In the rows, zero is written as 128.
One turn moves each row of this set onto another row. After a few examples, where does it send each row asked below?
kivig: [129 114 107 153  94 122 124 122 122 117 146 133 149 119 139 137 107 133
 136 123]
Bifo: [115 123 120 149 147 133 100 149 114 138 143 138 125 132 116 125 126 119
 125 102]
Zetob: [140 107 129 113 131 162 147 106 110 154 114 113 135 145 156  97 125 162
 126  96]
Fivu: [158 143 134 129 138 140 131 100  93 139 118 144 119 126 151 141 140 132
 135 159]
venez: [135 124 131 147  92 126 130 117 128 124 158 137 153 121 142 138 116 123
 142 117]
Gole: [150 123 134 117 146 150 153  88  89 152 124 144 123 134 166 124 120 150
 141 116]
Zanev: [125 135 139 139  94 134 112 115 135 141 163 143 142 129 116 130 119 134
 126 144]
kup: [158 137 154 131 140 152 148  99  89 131 132 132 116 142 158 131 130 116
 132 145]
Viv: [132 123 125 153 104 124 103 124 139 140 166 137 141 138 120 122 126 144
 123 145]
Nepak: [133 111 117 162 117 123 129 139 109 133 159 128 133 135 139 136 113 113
 139  99]
fep: [116 136 120 135 131 126  95 135 132 146 150 148 126 132 112 113 125 141
 116 132]
fomo: [118 117 123 153 135 129 112 148 117 149 153 134 128 146 122 119 125 118
 126  94]
pim: [142 105 126 155 106 119 139 116 114 111 157 144 151 124 132 141 118 142
 137 129]
vin: [156 115 158 122 137 173 106 107  96 135 125 115 128 140 134 146 140 163
 131 152]
vira: [160 110 164 115 137 165 114 123  98 127 120 108 120 148 127 140 138 145
 132 147]
fesa: [162 131 156 118 149 149 140  96  95 139 122 138 115 147 140 134 134 130
 130 155]
vamuk: [124 127 115 140 101 120 108 118 135 132 154 145 142 127 125 119 114 148
 124 147]
nipa: [137 110 135 118 127 166 137 115 131 158 119 113 129 145 156  96 127 166
 120  94]
pimap: [162 116 160 126 135 165 111 115 104 131 116 101 128 146 135 141 147 148
 117 152]
Suni: [126 109 112 157 123 132 118 143 111 120 138 130 139 125 133 143 114 116
 134  94]
Fufo: [118 138 141 136 116 138  98 139 134 157 156 139 122 137 108 123 123 135
 114 122]
zol: [159 119 165 129 121 166 118 117 103 121 127 104 124 148 138 144 134 138
 121 156]
legu: [144 138 111 126 132 145 156  96  96 156 116 143 119 124 159 114 122 144
 140 118]
ros: [152  97 145 117 128 176 118 126 117 137 111  91 129 140 135 124 133 171
 136 114]
tolo: [144 132 136 123 143 153 161  98 105 151 128 138 119 141 167 100 125 134
 126 108]
Nepuv: [132 117 129 150 113 127 126 139 122 133 147 131 140 121 148 142 119 115
 140  83]
vub: [138 104 122 162 136 122 137 138 107 120 147 139 134 125 137 142 124 132
 136  91]
vazas: [146 100 153 122 115 175 108 125 125 137 118  94 131 149 139 122 134 167
 115 124]
zati: [127 110 127 151 151 127 116 149 115 147 148 142 114 132 119 126 127 139
 119  90]
poda: [144  99 146 120 135 180 109 114 111 149 113 108 136 141 134 129 134 177
 123 113]
Bep: [165 137 151 131 143 149 144  99  90 135 128 123 114 138 148 130 137 132
 128 158]
Vev: [160 128 151 122 144 154 134  90  84 137 130 135 124 131 153 142 131 141
 141 153]
gavom: [149  96 147 119 128 169 114 122 119 142 105  95 138 152 139 118 139 167
 117 113]
kar: [149 110 126 120 133 169 150 105 125 152 116 114 134 134 155 102 121 168
 136  99]
zam: [140 118 120 162  97 118 123 126 123 129 165 129 144 135 142 137 117 130
 138 133]
gilak: [123 123 135 144 131 134 107 154 127 153 145 130 118 130 126 133 121 122
 121  86]
Gem: [140 104 129 114 140 168 138 102 106 162 113 126 133 140 154 114 121 172
 131  96]
dev: [121 119 132 141 133 131 107 138 127 148 157 146 118 139 101 114 125 162
 111 128]
dodaz: [127 112 114 117 123 167 136 111 106 157 105 119 134 132 144 103 125 167
 135  93]
Fisam: [131 113 131 143 105 127 117 117 126 130 163 145 142 133 109 123 120 160
 123 148]
dob: [150 132 130 120 141 148 164  91  95 149 128 131 121 138 165 105 124 138
 135 123]
bof: [152 121 148 122 129 156  98 119  99 127 109 120 134 137 129 146 152 144
 129 153]
fir: [156 131 132 119 144 152 163  84 112 153 122 143 126 139 157 110 125 142
 135 125]
lafut: [132 104 136 116 121 174 101 127 107 139 104 104 144 142 126 123 147 168
 129 113]
fuv: [121 123 129 147 127 127  96 139 136 157 158 139 132 149 111 112 129 135
 114 121]

gavom moves to Bep
zol moves to tolo
And these:
Zanev moves to Nepuv
bof moves to legu
vira moves to fir
Suni moves to fep
dev moves to pim
Gem moves to vin
zam moves to fomo

One turn moves each row of this set onto another row. After a few examples, where does it send each row asked below?
G: [150 127 118 121 141 127 112 122 129 163 140 105  93 141 113 129 119 114]
J: [148 125 126 121 149 130 110 137 159 165 143 109  96 157 116 125 117 122]
K: [174 139 119 122 104 148 140 187 120 138 123 112  87 124 119 129 133 136]
Z: [168 172 143 106 124 133 138 168 132 133 147  93  69 148 125 124 137 100]
X: [163 152 149 103 113 139 129 177 156 143 144  92  70 154 116 117 149  95]
S: [174 136 126 122 112 150 137 202 151 141 126 112  94 141 118 132 131 143]
N: [130 122 112 107 131 108 146 174 130 123 131 124 114 173 107 159 113 113]
H: [172 132 115 106  92 117 104 133 130 112 132 107  98 140 120 154 127 103]
U: [170 126 129 117 112 125 106 159 186 121 137 114 100 183 132 154 122 115]
V: [143 117 123 134 142 138 123 127 138 170 140 118  80 158 129 123 118 109]
M: [130 119 129 117  75 105 127 163 139 128 137 118  94 161 167 153 123 108]
E: [112 117 119 106 113 117 139 176 134 131 120 140  96 180 114 143 118 106]
W: [161 120 127 135  95 138 131 139 136 122 131 129  68 179 155 147 121  93]
T: [169 129 128 136 110 159 151 192 132 147 123 121  77 145 134 127 131 132]
Q: [174 148 147 118 124 141 151 169 145 143 153  89  69 155 125 132 147  90]
R: [143 108 125 112  76  99 124 161 145 127 144 104 111 145 144 162 132 106]
A: [128 100 114 111 111 116 148 169 123 132 125 124 105 164  98 155 128  96]
B: [143 122 127 119  94 100 133 170 159 124 148 110 112 168 158 166 118 118]

T moves to K
M moves to R
E moves to A
And these:
J moves to V
X moves to Q
H moves to U

One turn moves each row of this set onto another row. After a few examples, where does it send each row asked below?
Lelif: [135 120 164 131 145 136 160 111 120 137 110 122  87 145 149  93]
riva: [128  99 108 123 145 120 148 110 152 141 115 151  71 109 128 129]
kepel: [130 113 128 138 131 169 135 109 118 159 149 118  99 150 121 141]
mani: [145 126 118 111 149 146 154 133 132 140 119  81  89 109 128 117]
dufo: [141 106 161 141 172 145 146 133 145 145 142 115 116 118 138 114]
satat: [140 140 115 135 162 134 159 135 127 129 142  96  81 110 137 122]
Ferak: [160 125 152 152 175 127 156 132 134 130 123 115 111 132 132 110]
Sede: [167  97 117 116 131 115 130 127 125 150 105 141  92 121 124 111]
Lomu: [146 122 120 143 108 107 149 105 121 148 101 135  82 140 116 133]
dopo: [144 114 119 125 131 173 141 121 141 154 126 116  92 139  99 108]
vidap: [117 115 132 112 141 138 123 108 158 135 138 146  72 116 116 141]
zinir: [150 120 158 123 144 118 160 115 117 142 110 150 106 132 118  91]
Loba: [151 115 117 140 107 111 130 124 110 159 152 131  75 115 118 123]
pofa: [140 121 114 145 121 117 145 120 113 131 151 100  88 124  85 124]
maviz: [136 121 137 161 132 115 143 120 131 151 144 170  90 128 133 119]
mapu: [108 102 159 139 136 128 159 100 139 133 124 101  68 137 133 114]
mok: [137 127 154 158 129 133 147 121 121 147 145  79 102 133 119 139]
luto: [154 111 126 106 137 128 162 149 138 125 121 128 122 131 130 110]
Rutu: [145 110 108 114 151 129 137 149 121 116 122 131 112 115 121 111]
tader: [106  91 154 133 119 105 152 102 135 130 121 118  91 123 111 138]
dur: [116 131 123 113 128 126 160 120 109 143 154 135  71 102 133 116]
Lir: [138  73 138 140 137 108 123 113 139 151 141 143  90 116 124 136]
diser: [123  95 137 135 131 169 125 136 148 143 129 129 114 140 127 126]
nub: [139  93 145 150 166 119 138 109 115 134 154 136 119 134 117 137]
mudam: [145 128 116 129 116 124 170 125 127 142 168 102  87 125 103 120]
Nimog: [129 115 143 161 148 117 151 121 134 124 132  83  95 128 122 146]
butev: [146 128 140 116 123 130 126 103 135 137 100 134  88 148 104 138]
Bavik: [135  87 148 134 148 118 162 109 136 137 158 121 117 139 126 151]
Sodev: [138 147 147 133 125 137 122 119 126 148 146 159  87 135 121 122]
Vad: [113 130 143 130 132 139 158 124 127 135 136 112  63 122 151  97]

vidap moves to butev
maviz moves to riva
mudam moves to Bavik
And these:
pofa moves to nub
kepel moves to diser
zinir moves to dur
mapu moves to Lelif
mani moves to mok
Nimog moves to Ferak
Lir moves to Sede

One turn moves each row of this set onto another row. After a few examples, where does it send each row asked below?
pidub: [156 141 123  96 108 140  96 165 141 123 133 111]
nenuk: [126 147 165  84 158  94 111 152 134 155 132 111]
nenil: [137 139 160  84 147  91 132 176 150 146 142 114]
kag: [125 112 105  90 128 119  84 174 152 135 156 116]
boz: [124 127 107  98 139 122  87 145 118 141 164  86]
sebe: [136 141 103  94 124 125  83 162 122 162 134  95]
valit: [103 154 161  98 129 103 110 144 154 127 161 114]
nam: [146 139 151 111  86 120 114 149 127 158 153 102]
Nemel: [121 114 109  90 136 113  90 162 148 117 170 111]
sek: [125 132 146  94 100 103 105 168 159 145 163 141]
fos: [119 145 165  78 152  95  93 155 141 158 135 117]
Tar: [131 133 106 100 131 133  78 150 119 152 146  94]
zeren: [158 141 124  97 106 138  92 170 136 120 138 113]
kap: [111 126 147  99 112  99  77 140 131 169 147 113]
sisaf: [106 128 161 104 124  95 113 142 141 143 154  80]
Tibo: [149 136 175  91 128 108 118 155 127 154 132  82]
Bizem: [118 124 153  78 150  89 125 168 143 154 153 125]
kagek: [127 111 114  87 119 109  76 182 147 135 141 112]
lokuz: [133 141 107  96 122 125  79 164 114 160 138  95]
kosab: [128 110 112  86 121 110  81 178 153 136 134 110]
mabo: [143 143 158  80 129  99 132 183 154 151 152 117]
Kuda: [147 134 117 103 123 139 109 155 131 113 170  99]
kes: [150 127 172  90 130 111 139 159 135 134 147 108]
gomo: [148 137 172  93 142 101 130 159 132 145 130  94]
pofan: [155 128 119 102 112 143 100 165 140 121 152 104]
Dofu: [128 140 165  88 150 109 115 137 115 159 141 107]
domip: [115 154 147 104 118 105 137 157 142 147 171  93]

nenil moves to nenuk
boz moves to Kuda
nam moves to sek
And these:
domip moves to valit
kagek moves to lokuz
kes moves to Bizem
kosab moves to sebe
mabo moves to fos
pofan moves to kag

One turn moves each row of this set onto another row. After a few examples, where does it send each row asked below?
Tamik: [120 147 118 129 128 164 131 144 182 141 119 135 110 106 147 137 181 131
 139 156 158 106  99  87 136 125 111 150]
kuv: [127 117 150 139 158 148 120 150 173 104 132 133 142  96 134 121 158 115
 154 133 130 124 111 135 154 127 131 113]
lotum: [118 134 145 135 170 138 129 132 152 137  90 102 121 112 147 113 152 144
 171 128 185 140  84 106 157 139 135 160]
verik: [146 142 142 113 138 142 148 129 171 126 102  79 115 113 146 144 137 103
 155 174 138 156 130 124 131 126 134 166]
Vof: [118 141 113 150 143 125 146 129 144 125  76  72 123 129 164 133 158 134
 166 145 172 141  91 105 145 144 117 148]
tuluz: [139 130 138 117 118 143 178 142 141 114 118 111 129 116 125 126 150 142
 123 128 152 108 113 147 124 128 128 160]
geg: [141 131 142 116 151 139 133 145 137 117  99 119 158 142 163 107 164 142
 113 146 136 135 121 110 130 140 138 111]
Fatof: [100 115 146 107 122 158 105 139 184 118 120 113 128 110 125 126 138 145
 132 134 153 126  96 109 107 132 119 122]
nen: [121 125 136  99 129 154 112 144 162 123 116 132 121 142 138 162 153 148
 152 118 166 111  78 105 130 150 124 120]
nadu: [138 142 102 137 137 151 121 134 143 155  82 106 122 112 147 149 140 122
 137 132 169 131 117 132 169 144 141 130]
demod: [107 109 149 150 157 136 156 163 156  92 100 109 127 111 146 143 160 136
 147 131 127  95 102 106 117 121 105 135]
vepak: [159 117 117 137 156 127 133 162 178 112 106  85 112 140 143 138 173 151
 154 156 141 131 130 126 140 160 126 143]
zite: [165 121 137 108 139 121 113 130 166 115 107 111 150 104 150 154 162 110
 139 172 147 115  89 142 138 134 135 166]
Rado: [129 140 125 132 162 128 112 131 139 140  69  91 125 115 167 164 153 106
 167 141 150 126 111 110 152 145 131 121]
sot: [153 160 132 123 155 120 149 133 136 115 120 133 128 146 162 154 163  97
 169 128 139 138 103 117 141 121 133 147]
maf: [127  99 158 153 142 137 169 142 160 125 116 124 129 138 153 149 139 111
 131 141 133 129 111  97 162 143 116 152]
gak: [129 130 142 161 132 130 123 152 146  83 125 106  96 138 149 132 156 118
 142 158 169 128  89 138 128 123 152 142]
Bimuk: [126 129 120 134 129 133 145 143 155 110 112 115 171 110 161 159 154 128
 134 123 124 104 104 123 116 123 111 115]
Sekin: [111 133 144 116 113 179 130 132 161 129 107 135 122 113 126 143 150 114
 134 140 147 111  93 112 131 104  99 144]
Talet: [140 130 146 114 146 151 124 134 149 103  98  89 123 143 139 130 152 116
 172 156 145 178 102 143 135 127 133 124]

Sekin moves to Vof
lotum moves to nen
And these:
vepak moves to kuv
gak moves to geg
demod moves to Talet

One turn moves each row of this set onto another row. After a few examples, where does it send each row asked below?
Fumu: [115 145  94 107 140 120 123 110 123 113 132 106 108 132 113 127 140]
dadet: [118 150 103 114 135 128 140 104 121 111 138 108 109 126 109 123 137]
gaba: [118 119 149 151 126 140 120 122 129 130 128 149 143 111 155 116 102]
Sota: [116 113 132 119 113 106 129 142 156 137  91 135 142 156 133 122 133]
zat: [131 143 120 111 147 129 135 131 104 127 149 110 122 137 105 162 123]
pizur: [109 145 106 115 134 118 141  97 128 109 136 110 117 134 108 123 122]
bimo: [135 122 145 150 126 156 112 137 120 134 129 144 131  98 154 120 127]
nul: [128 140 118 107 150 122 126 130 107 130 145 112 124 145 108 162 116]
bizi: [131 120 130 134 132 139  89 145 126 140 119 140 133 114 161 126 128]
Lunet: [133 121 124 117 111 124 122 162 142 137  97 130 126 140 131 120 165]
Vudev: [148 132 147 140 102 156 139 152 133 114 120 132 127 101 146 124 134]
tevag: [125 139 123 113 147 119 137 124 112 125 144 112 131 147 107 161 110]
Pere: [127 125 153 139 105 131 147 131 145 110 115 133 147 122 149 123  99]
nirim: [126 141 126 114 146 128 144 121 108 125 147 112 126 137 104 162 115]
bufek: [126 119 130 120 114 115 107 144 150 124 100 130 149 143 159 130 100]
Zafu: [118 120 152 138 107 121 163 129 150 125 104 139 143 140 125 115 130]
mebe: [134 125 142 136 103 141 155 146 139 128 108 137 124 122 122 115 161]
Kefe: [148 124 120 116 113 137 101 167 136 126 104 127 128 120 157 131 142]
labe: [119 115 137 139 135 127  95 133 133 138 119 145 144 124 164 124 101]
Rut: [109 143  96 106 140 113 128 104 129 116 130 107 115 139 113 125 127]

gaba moves to labe
bufek moves to Kefe
And these:
nirim moves to tevag
Lunet moves to mebe
Fumu moves to dadet

